In the rows, 128 means zero.
T: 3 groups of rows, each row roughly a mix of its group's hidden directions:
T (115 x 12):
[[117  87 146 126 181 168 143 117  81 173 112 138]
 [ 53 120 142 112 140  75 102 105 126 107 148 149]
 [122  93 122 170 156 174 120 144 109  96  67 114]
 [156 132  84  85 126 177 108 123 104 184 108 125]
 [ 80  92 101 152 144 164 123 149 103 107  68 127]
 [161 143  92  79 124 169  69 114 115 158 118 128]
 [195 155 141  77 142 112 149  87 112 129 134 101]
 [137  94 114 109 138 106 102  89 149  87 177  78]
 [136 108 105 111 117 129 102  84 139  99 167  58]
 [190 150 131  82 164 139 158  92 114 104 112 107]
 [105  83 145 144 175 164 137 141  83 176 117 142]
 [ 61 100 118 173 112 125 103 178 138 146 136 146]
 [165 151  80 125 123 186 153 164 124 127  84 118]
 [116 155 156 161 126 148 137 153 122 171  95 197]
 [215 147 124 143 109 141 152 152 127 130 114  89]
 [204 136 100 141 113 153 152 164 153 146 102 107]
 [148 177 120 134  61 108 134 141 163  90 141 103]
 [125 102  84 136 150 169 139 146 124  82  65 141]
 [137 170 119 135  79  99 110 146 183  93 155 102]
 [149 153 150 107 102  97 132  92 145 171 193 141]
 [205 157 138 105 140 117 156  94 101 102 120 105]
 [ 66 100 113 160  93 154 106 142 155 157 128 167]
 [196 154 135  71 160 127 162 118 108 128 125 114]
 [ 94  78 137 127 191 144 123 114  86 164 114 130]
 [125 157 144  88 100  73 132 104 126 149 191 124]
 [191 132  84 150 119 179 147 151 136 142 102 102]
 [107  95 159 174 154 104 171 119 161  91 162 114]
 [144 163 183 104 145  94 104 107 142 130 186 107]
 [190 158  78 115 114 156 154 156 135 129 101  96]
 [147 146  93  79 137 182  82 132 118 107  88 131]
 [110 122 167 190 109  77 164 135 146 102 151 118]
 [ 86 100 182 117 131  64 111 108 144 135 146 153]
 [121 121 134 101 124  90 102  82 137 112 188  78]
 [137 144 133 145 136 132 142 175 123 171  97 203]
 [ 58 115 160 119 155 102  93 106 148 132 155 163]
 [116 106 185 178 140  80 154 113 147 108 159 117]
 [104 154 159 163 128 140 163 157 121 167 100 187]
 [182 128  99 170 125 163 140 175 129 120  91  96]
 [135 108 180 171 128  64 144 123 141 100 152 105]
 [160 148 108  83 136 178  79 130 107 145  84 140]
 [124 141  84  76 138 186  99 126 114 156 104 159]
 [131 155  96 100 115 174  83 139 112 143  86 176]
 [126 106 169 177 133  84 173 128 145  99 152  92]
 [201 144  89 157 110 151 150 158 122 115 122  95]
 [109 156 131  66  91  85 155 146 137 161 139 158]
 [128  87 135 113 170 148 140 113  79 196 124 128]
 [ 60 109 143 172 127 122  96 177 145 125 140 151]
 [112 121 126 172 151 173 124 118 135 112  81 192]
 [ 64 105 115 161 126 143  97 175 167 137 137 152]
 [180 151 142  95 154 138 161  82 102  91 104 108]
 [160 156 153 144 127 124 121 170 113 172  87 184]
 [ 72  90 151 127 142  92 110 121 152 121 162 180]
 [189 121  79 144 131 186 144 134 133 123 100 102]
 [122  81 125 107 187 140 126 118  92 187 123 149]
 [177 126 126 148 119 172 153 201 125 132 104 116]
 [ 89  72 106 185 136 164 117 125  98 115 105 126]
 [115  97  98 156 163 199 118 136 123 108  85 127]
 [131 113 125 107 126 122 108  85 134  84 158  52]
 [155 170 114 140  90 104 113 149 182  89 153  99]
 [111 128 160 179 120  78 183 156 144 100 142 123]
 [120  82 113 126 156 138 147 128  64 181 105 150]
 [138 124 116 125 112 116 117 104 146  80 167  50]
 [149 117  83 146 139 192 142 107 120 112  71 140]
 [164 106  80 139 120 177 148 148 122 138  78  92]
 [114  77 117 132 171 150 138 129  77 179 108 152]
 [ 99  84 126 112 170 154 144 132  82 176 104 157]
 [139 196 108 111 112 163 149 132  84 124  83 113]
 [120 145 142 149 121 122 148 170 110 164  86 198]
 [ 93 117 172 175 126  74 153 126 148  92 153 141]
 [145 174 124 138  70  98 119 134 171  80 144 111]
 [134 172 134  83 103  70 130 100 140 151 173 122]
 [ 68 104 135 178 115 146  98 167 153 141 138 160]
 [146 105 112 110 134 126  98  83 148 109 180  67]
 [133 141  85  88 122 179  82 124 112 156 100 164]
 [ 69 115 179 104 142  84 107  97 117 117 155 145]
 [139 127 176 131 101  69 126 143 135 155 189 118]
 [198 162 108 154 123 170 138 155 135 142 110  92]
 [ 79  99 128 196 125 155 112 175 133 147 135 118]
 [103  87 161 131 182 143 131 131  76 175 125 132]
 [ 46 117 125 113 153 101  94 101 140 118 145 154]
 [110 165 131 103 101  81 134 113 141 146 187 174]
 [178 150 135  76 156 120 152  82 108 115 121  87]
 [143 160  84  79 101 159  78 126 108 160 115 136]
 [ 96  85 102 135 136 174 138 136  73  89  98 115]
 [124 103 112 160 160 180 115 121 106 104  69  95]
 [116  89 155 172 126  75 176 125 137 100 149  99]
 [123  83 128 116 176 160 139 101  85 173 106 154]
 [150 166 109 136  80  72 115 151 158  87 146 120]
 [111 165 157  84 104  83 129 111 118 153 187 127]
 [183 143 151  92 174 138 149  81 107 107 118 104]
 [177 153 159  75 135 119 165 103  88 145 130 100]
 [150 135  95  73 137 179  80 118 109 123  92 122]
 [ 94 163 159 149 124 129 162 161 114 157  96 187]
 [118 108 113 115 118 124 120  76 138 117 181  60]
 [130  88 169 174 126  60 165 130 127 120 139 121]
 [122 119 154 189 119  89 162 143 158  79 150 108]
 [123 123 117 109 127 129 120 100 143  67 156  55]
 [184 143 156  96 179 132 145  84 106  98 116 124]
 [173 159  48 143 109 140 144 149 146 127 115 111]
 [155 129  94 162 151 168 132 110 117  69  81 141]
 [138 122 130 126 154 140 154 172 108 160  75 190]
 [156 158  96  84 115 148  63 141 115 138 103 160]
 [182 144 149  93 164 137 155  80  98 114 117  95]
 [117 172 111  68 133 179  93 126 108 139  97 145]
 [ 75  99 127 184  98 155 107 145 142 142 125 173]
 [136 169 134 152  86 104 118 124 161  53 129 117]
 [190 124 100 141 127 180 141 132 117 136 101  73]
 [ 84 126 134 126  97 110 118  72 130 110 176  79]
 [148 152 173 102 104  64 136 149 125 130 176 110]
 [185 168 105 120 118 167 154 180 128 132 104 105]
 [138 148  76 113 116  90 121 105 168 137 193 131]
 [198 145 124  74 158 120 162 112  98 128 116 133]
 [184 153 152  94 174 120 147  99 110  98 126  90]
 [110  81 148 140 174 159 136 125  79 176 115 151]
 [129 172 141 136  85 110 108 132 185  85 155  99]]
one row of each group, then the others: which group is each in?
[125  94 121 186 154 162 121 156 117  84  80 135] => A
[ 52  93 128 153 135 142  93 149 153 148 134 160] => P
[123 104 120 113 128 135 126  80 132  96 158  48] => U

[126 103 169 184 128  76 141 125 152  82 150 119] => U
[116  96 148 193 129 106 170 128 157  86 149 107] => U
[104  80 151 130 174 150 125 104  84 183 124 136] => P
[ 81 129 110 129  77 136 120 178 166 172 151 127] => P
[139 166 121 149  60 117 118 154 180 101 149 139] => P
[148 148  89  65 145 178 102 141 112 125  92 126] => U
[144 160 109  53 128 130  87 129  99 168 118 140] => U
[154 146 108  58 135 142  83 123  98 169 110 138] => U
[165 147 169  96 165 149 137  64 127 103 125 105] => P
[154 150  65  92 123 166 146 133 129 138  86  90] => A
[117 117 157 173 121  61 159 138 153 109 171 125] => U
